In the data rows, the value 128 means zero.
Some points:
[131 123  87 173  91 119 163 121 134 100 158  90 143  95 108 110 121 138
  60 120  86 128 121  76 149 112 156 184  71 135 121 115 121 137 140 106
 149 149 147 100 177 166 143  80  78 111 164 158 102  59  81 142 178 183
  82 157 106 128 112 115  64 149 107 135]
[ 91 122 134 127  89 182  69 132 160 149 125  93 115 125  91 114 140 132
 120 177  91 204  82 105 117 186  83 163  90 139 132 137  76 163 114 144
 132 112  98  61 138  78 149 116 156 143  70 152 124 134 127 142  99  88
 157 112 146 134 119 116 128 170 104 173]
[143 133  94 113  92 169 200 107 141 109 126  80 167 118 107 110  89 101
 161 171 139 124 121 156 111 100 169 111 129 159  89 115  93 186 143 122
 124  93 127 149 109 110 161 146 172  76 116 147  88 104 142 108  76 130
 108 129 158 100 241 130 121  61 174 114]
[ 82 148 116 130 101 104 132  83  98 139 157 140 102 130  76 140  92 126
 135 109 118 127 164 102 102 172 137 145 133 158 148 108 148  71  99 116
 106 123 104 128 185 165 165 181 142 132 116 103 114 157 124 105 170  89
 111 206 181 211 151 146 191 119 154 135]
[148 128  80 154 146 174 132 105 117 155 103 157  25 195  88 165 165 155
 177 105 135 157 112 108 128 133 162 141 221  81  73 109  97 121 137 107
 167 101 160 147 139 154 156 125 113 130 111 169  90 113 166 130 136 130
 123 130  63 123 105 126  96 120 130 158]
[ 63 121 131 116  88 138 130 128  98  65 152 121 123 125 167 128 101 196
 112 108 183  88 105 139 187 173  61 180 164 116 151 101 106 151 142 150
 153  85 132 122 164 175 108 115  87 101 158 140 182 163 136  74  71 104
  85 111 120  75 148 140 125 101 167 147]
[107 121 135  97 122 121 156 153 130 164  67 111 119 162 128 165 108  84
  31 116 101  89 117 153 126  89 130  84 185 109 158 105 125  92 174 123
 178 103 113  86 115 117  92 159 222 102  88 110 146  96  80 115 119 124
  93 159 176 118  98 141 110 136  95 136]
[133 188 173 188 152 128  69  90 159 139 136 128 103  93 139  84 122 138
 103 129 175 114  83 115  83 155 145 142 131 186 130 112 127 131 106 142
 123 157 190 101  81 137  73 172 172 111 118 132 132 110  86 132 175 105
 134 146  95 111  99 119 100  46 175  90]
[162  82 145 153 164 152 143  89 128 122  94 136 122 122 109 107  94  73
 156 147 162 113 133 132 153  91 144 152  82  73 169 139  96 135  73 168
 121 139 143 102 117 186 163 164 136 135 126 166 153 182 110 104  97 167
 142  96 163 171  71 161  98 165 178 115]
[141  71 135 110 102  93  89  81 108 202  97 139 179 175  92 137 105 125
 164 147 139  70  91 135 140 130 147 126 120 154 146 126 143 147 147 134
  91 151 125 116 151 156  94 123 115 140 172 107 104 100  97 138 104 157
 162 114 106 109 126  89 185  93 110 218]
[116  51 112 128 169 146 150 180  50  89 127 146 136 176  89 122 131 124
 136 117 193 176 103  82  88 117  91 123 125 131  98 159 150 147 104 133
  83 108 115 138 141 114  91 142 138 123 150 135 149 154  52 131 196 113
 112 104 154 127 159  92  96 129  85  93]
[138 135 149 125  83 149 162 151 151  74 118 217 143  94 161 168 148 157
 162 180 151 105  82 114 142 144 141 109 163 113 180 168  93 105 116 127
 118 125 148 107 119  61 180 210 130 121 166 143 113 111 133 124 170 183
 128 177  76 123 140 107 157 173 101 140]
[124 123 120 145 122 145  92 156 121 182 105 112 129  90  95 158 137 154
 124 143 101 146 125 142 106  99  72 112  95 126 115 130 112 101 195 182
 124  97 234 186 136 148 126 115 130 135 132  88 197 132 114 139 116 167
 130 152  92 166 179 166 171 154 148  84]
[133 133 160 152 134 191 145 176 104 175 129 149 154 134 144 130 112 108
 135  58 153 143 114  92 123 181 177 111 103 101 180 145 101 124 135  39
 157 147 147 115  57 106 109  66 103 164 129 110 110 191 146 134  81 165
  93 178 151 138 145 149 156  99 112 128]
[115 107 147 130 167 170 144 156 130 130 140 179 114 151 170 150 106 106
  67  86  89 146 121 174 179 101 120 109  90 147 110 129 161 193 133 178
 100 110 150  63 118 152 123 139 129 109 126 154 111 119 223 163 176 105
 105 113 119 151 168 123 181  93 169 166]
[ 75 196 118 169 185 101 177 144 134 144 152 134 157 107  70 170  97  79
 108 143 109 131 121 133 155 142  65 125 200 104 126 167  72 126 105 113
 105 163  85 162 147 120  94 118 128 173 139 132 103 110 153 190 111 195
 167 100 139 103 113 130 144 103 151 101]
[118 163 140 132 102 185  41 112 105 140 116 196 170 143 171  62 124 139
 140 144 100 150 180 189  90 110 100 123 161 112  92 154 119  99 103 144
 151 175  79 127 122 175 136 120 147 143 179  89 103  93 120 132 129 140
  75 130 143 120 154 162  79 130 108 130]
[122 136  76 117 161 145 142  87 133 128 142 178  95 107 149 125 134 128
 141 138 164 121 115 161 136  84 126 148 127 189  97 114 152 126 130  85
 124  95 149  46 154  80 155  65 122 156 131  48 120 117 118  98 116 154
 149  84 172 120  90 143 170 159 122  74]
[ 85  65 196  95 133 147 152 137  98  94 113  78 133 122 124  76 177 137
 147 107  55  94 183 104 157 147 177  70 191 199 115  83  81 188  73 120
 116 153 156 131 141 120 128 124 124 152 152 124 150  97 122 149 124 112
 133 136  86 137  91 181 142 162 119  78]
[152  99 150 130 155 119 148 119 129  98  74 121 152 146 170 101 132 237
 106 146 156 142 103 167 146 120 150 208 110 153 128 133 110  84 127 125
 157 134  66 182 156  78  90 128  68 136  49 141 133 100 121 161 122 122
 118 104 113 229 129 139 138 100 159 120]
[174 141  93 119 112 150  96  98 113 154  84  90 149  77 132 143 152  90
 159 100 186 108 130 147 187 146 117 129 102 131 127 147 176 138 124 115
 156 114 114 146 179 118 100 173 123 133 111 133 142 127 165 209 166  90
 128 183 155  60 135 189 108 165 117 122]
[161 119 135  66  91  71 154 114 156 136 134 191  99 121 177 100 149  91
 101  95 162 117 130  73 106 140 108 142 113 111 102 114  92 134 178 209
 114 148 136 149 187 115 134  82 141 172 141 173  61 155  89 168  94  88
 118 125 105 145 131 128 111 122 124  92]
[146 126 155  92 133 158 106  74 176 142 178  66  92 142 186 148 116 122
 101 114 106 104  95 108  96  99 145 128 162 146 108 220 134 112 117 129
  87  83 116 188 103 129 148  76 115 121 174 182 185 128 128 128 150 147
 141 148 186 131 107 141 143 133 107 149]
[137 188 161 150 138 170 111 139  98  88 149 104 131 133 109 140 162 111
 115 107 140 146 133  94 171  69 150  97 129 141 134 172 154  91 156 169
  61 152  97 141 121 165 116 131  88  79  68 104  70 114  90  89  54  94
 125 140 101  96 106 108 159 181 133 126]
[120  63 166 143 167  77 126 100 104 190 184 103  80  85 157 114 142 186
 112 147 138 143 137 105 141  74 105  95 105 126 148 116 107 118 153  83
 115 150  86 134 115 142 124 171 159 170 118 119  91 142 170  92 147 142
 156 110 125  98 201 146  78 151 119 149]
[ 48 133  82 100 142  87  64 157 144 131 110 125 151 115 154 152 108  87
 122 128 130 174 134  98 112  44 233 169 143 149 187 132 141 142 107 158
 155 124 141 163 144 113 156 141 107 153 125  97 144 171 142 147 124 115
 109  97 108  97 131  84 103 117 114 129]
[158 147 112  95 119 123 149  90  82  94 174 101  63 113 117 156 144 135
 124 195 112 160 153 173 141 162 138  73 102 136 116 150 149 129 133 160
 223 192 151 138 100 112 102 148 119 142 144 106 133 191  95 157 137 137
  88 107 154 122 103 105 158  99 121 160]
[192 153 138 115  63  78 148 110 114 154 104 161 165  94  76 130 158 122
 121 105  57 130 102 115 145  83  95 139 164 144 120 155 125 148  81  90
 161 100 151 121  96 111  72 128 113  73 164 117 124 172 180  77 120  82
 120  88 143 167 147  96 103 150 157 118]
[ 75 150 123 123 120 105 130 119  91 156 156 140 158 178 136 135 185 136
 142 147 135 129 161  94  82  98 100 101  98  78 115  85 164 113 141  82
 106 125 127 105 106  46 156 161 107  71 162 186 152 112 158 179  79 143
 108 148 128 123  61 138 114 116 202 132]
[170  92 144 179 160  74 117 145 149 128  90 133 105 156 137 107 127  93
 138 132  75 136 152  93 101 193 129 110  79 133 136 140  85  91 144 157
 143  67  90 135 127 115 159 139  70  82 137  84 131  93 144 103 155 124
 109  93 156  38 119 132 163 102 127  94]
[ 96 167 109 167  77 124 189 144 137 112  68  92  99 172 139 104 157 145
 129 109 147 141 142 148  85 155 145 137  99 157 158 121 192  69 113 174
 124 150 145 121 117 144  82 134 127 186 170 182 128 101 174 104 107 136
 187  77 153 124 165 142 124 158  90 127]
[139 121 107  85 105  83 109 184 167 156 146 118  82 131 104 102 142 155
 120 106 185 118 117 166 146 143 127 149 125  74 120 108 113 174  85 139
  73 226 138 166  90 128 155 131 121  55  97  73 147  90 171 116 140 139
 110 131 175 131 114 119 147 130  72 114]
[122 170 137  98 189  94 141 168 175 149 109 155 159 141 154  83  80 165
 124 162 124 158 174 151 146 151 129 130 116 160  87 124 137 126 137  67
 143  92 163 128 152 182 126 153 115  61 133 177 105 196  90 138 112 128
 182 139 118 121 118 126 132 156  63 137]
[152 113  66 129 102 118 130 101 122 117 149 139  99 183 137  92  70  98
 116 154 113 128 190 166 189 145  81 126 114 140 189 150 138 108 114  99
  83  99 154 154  58 108 138 107 138 166 118  89 149  94 102 147 118  81
 154 161  67 138 126 100  69 124 137 122]
[169 127 133 117 187 112 128 160 124 136 128 104 151  70 101 102 159 152
 127 145 128 127 138 147 116 146 116  79 147  87 169 132 201 105  61 170
 130  96 140 116 186  94 160  42 156 127 105 138 105 118 127  84 124 137
 137 146 112 128 130 155 112  65 115 189]
[114 154 174 109 172 157 155  67 136  97 139 136 180 162 100  96 148  95
 118 148 169 111 128 117 114 149 135 127 106  76 111 125 134 138 182 114
 186 141 110 148 162 138 155 113 151 144 138 107 194 109 209  89 147 109
 145 142  73 158 120  38 134 149 109 109]
[162 162 107  84 119 164  87 180 163  88 124  99  82  92 158 151 123 104
 177 124 112  97 157  90 110 128 116  95 136  89 186  88 119 118 154  64
 106 160  94 101 159 163  96 111 121  82 127 124 158 118 105 157 168 115
 169  44 121 181 162 116 140 115 155 138]
[153 138 132 193 162 109 118 112 121 140 135 172 144  83 136 183 170 132
 148 141 104 109 148 151 129 149 140 139 158 150 132  35 166 184 157 151
 116 117  81 144  60 146 148 100 121 154 101 174 180 125  84 134 109 120
 123 147 182 137 154  76 118 158  89 119]
[167 128 115 116 112  94 119 183  62  73 152 101 153 108 124 190  88 179
 128 108  79  93 128 146  79 139 184 178 110  81  57 165 108 124 147 127
  86 128 107  74 109 148 124 137 170 179 115 117 133 153 168 138 111 117
 189 155 103  97  83 131 118  93 118  83]
[ 80 102 169 128  92  99 120 138 190 112 125  78 162 137 141 192 106 131
 185 114 165 146 114 153  91 117  76  98 115 119 120 119 163 157 108 124
 183  92 107 138  79 160 141  92 125 138 126  95  39 125 111 127 173 111
 135 136 111 148  78 132 131 156 159 115]
[136 111  95 155 127 125 114 156 195  98 178 132 165 148 125 104 129  82
 159  72  79 107 104 135 142 129 126 141 132 132  67  99 166 103 159 108
 122 171 131 169 133  70 119 168 151 170  84 123 153 171  96  52 147 156
 105  93 112 115 118 173 135 147 155 191]
There is one direction along which these points spread out most. Take the direction at right angles to it along which they spread out most. Go by this last direction. How far along it is each point below, from 0 to 99? The average is 50, and the first point in the table lies past the average. One standard deviation of the points above along it is 16.
[139 121 107  85 105  83 109 184 167 156 146 118  82 131 104 102 142 155
 120 106 185 118 117 166 146 143 127 149 125  74 120 108 113 174  85 139
  73 226 138 166  90 128 155 131 121  55  97  73 147  90 171 116 140 139
 110 131 175 131 114 119 147 130  72 114] 37
[124 123 120 145 122 145  92 156 121 182 105 112 129  90  95 158 137 154
 124 143 101 146 125 142 106  99  72 112  95 126 115 130 112 101 195 182
 124  97 234 186 136 148 126 115 130 135 132  88 197 132 114 139 116 167
 130 152  92 166 179 166 171 154 148  84] 36
[162  82 145 153 164 152 143  89 128 122  94 136 122 122 109 107  94  73
 156 147 162 113 133 132 153  91 144 152  82  73 169 139  96 135  73 168
 121 139 143 102 117 186 163 164 136 135 126 166 153 182 110 104  97 167
 142  96 163 171  71 161  98 165 178 115] 49
[153 138 132 193 162 109 118 112 121 140 135 172 144  83 136 183 170 132
 148 141 104 109 148 151 129 149 140 139 158 150 132  35 166 184 157 151
 116 117  81 144  60 146 148 100 121 154 101 174 180 125  84 134 109 120
 123 147 182 137 154  76 118 158  89 119] 38
[ 80 102 169 128  92  99 120 138 190 112 125  78 162 137 141 192 106 131
 185 114 165 146 114 153  91 117  76  98 115 119 120 119 163 157 108 124
 183  92 107 138  79 160 141  92 125 138 126  95  39 125 111 127 173 111
 135 136 111 148  78 132 131 156 159 115] 44
[148 128  80 154 146 174 132 105 117 155 103 157  25 195  88 165 165 155
 177 105 135 157 112 108 128 133 162 141 221  81  73 109  97 121 137 107
 167 101 160 147 139 154 156 125 113 130 111 169  90 113 166 130 136 130
 123 130  63 123 105 126  96 120 130 158] 92
[162 162 107  84 119 164  87 180 163  88 124  99  82  92 158 151 123 104
 177 124 112  97 157  90 110 128 116  95 136  89 186  88 119 118 154  64
 106 160  94 101 159 163  96 111 121  82 127 124 158 118 105 157 168 115
 169  44 121 181 162 116 140 115 155 138] 41
[ 96 167 109 167  77 124 189 144 137 112  68  92  99 172 139 104 157 145
 129 109 147 141 142 148  85 155 145 137  99 157 158 121 192  69 113 174
 124 150 145 121 117 144  82 134 127 186 170 182 128 101 174 104 107 136
 187  77 153 124 165 142 124 158  90 127] 42
[169 127 133 117 187 112 128 160 124 136 128 104 151  70 101 102 159 152
 127 145 128 127 138 147 116 146 116  79 147  87 169 132 201 105  61 170
 130  96 140 116 186  94 160  42 156 127 105 138 105 118 127  84 124 137
 137 146 112 128 130 155 112  65 115 189] 37
[161 119 135  66  91  71 154 114 156 136 134 191  99 121 177 100 149  91
 101  95 162 117 130  73 106 140 108 142 113 111 102 114  92 134 178 209
 114 148 136 149 187 115 134  82 141 172 141 173  61 155  89 168  94  88
 118 125 105 145 131 128 111 122 124  92] 54
[116  51 112 128 169 146 150 180  50  89 127 146 136 176  89 122 131 124
 136 117 193 176 103  82  88 117  91 123 125 131  98 159 150 147 104 133
  83 108 115 138 141 114  91 142 138 123 150 135 149 154  52 131 196 113
 112 104 154 127 159  92  96 129  85  93] 44
[115 107 147 130 167 170 144 156 130 130 140 179 114 151 170 150 106 106
  67  86  89 146 121 174 179 101 120 109  90 147 110 129 161 193 133 178
 100 110 150  63 118 152 123 139 129 109 126 154 111 119 223 163 176 105
 105 113 119 151 168 123 181  93 169 166] 52
[167 128 115 116 112  94 119 183  62  73 152 101 153 108 124 190  88 179
 128 108  79  93 128 146  79 139 184 178 110  81  57 165 108 124 147 127
  86 128 107  74 109 148 124 137 170 179 115 117 133 153 168 138 111 117
 189 155 103  97  83 131 118  93 118  83] 67
[174 141  93 119 112 150  96  98 113 154  84  90 149  77 132 143 152  90
 159 100 186 108 130 147 187 146 117 129 102 131 127 147 176 138 124 115
 156 114 114 146 179 118 100 173 123 133 111 133 142 127 165 209 166  90
 128 183 155  60 135 189 108 165 117 122] 37
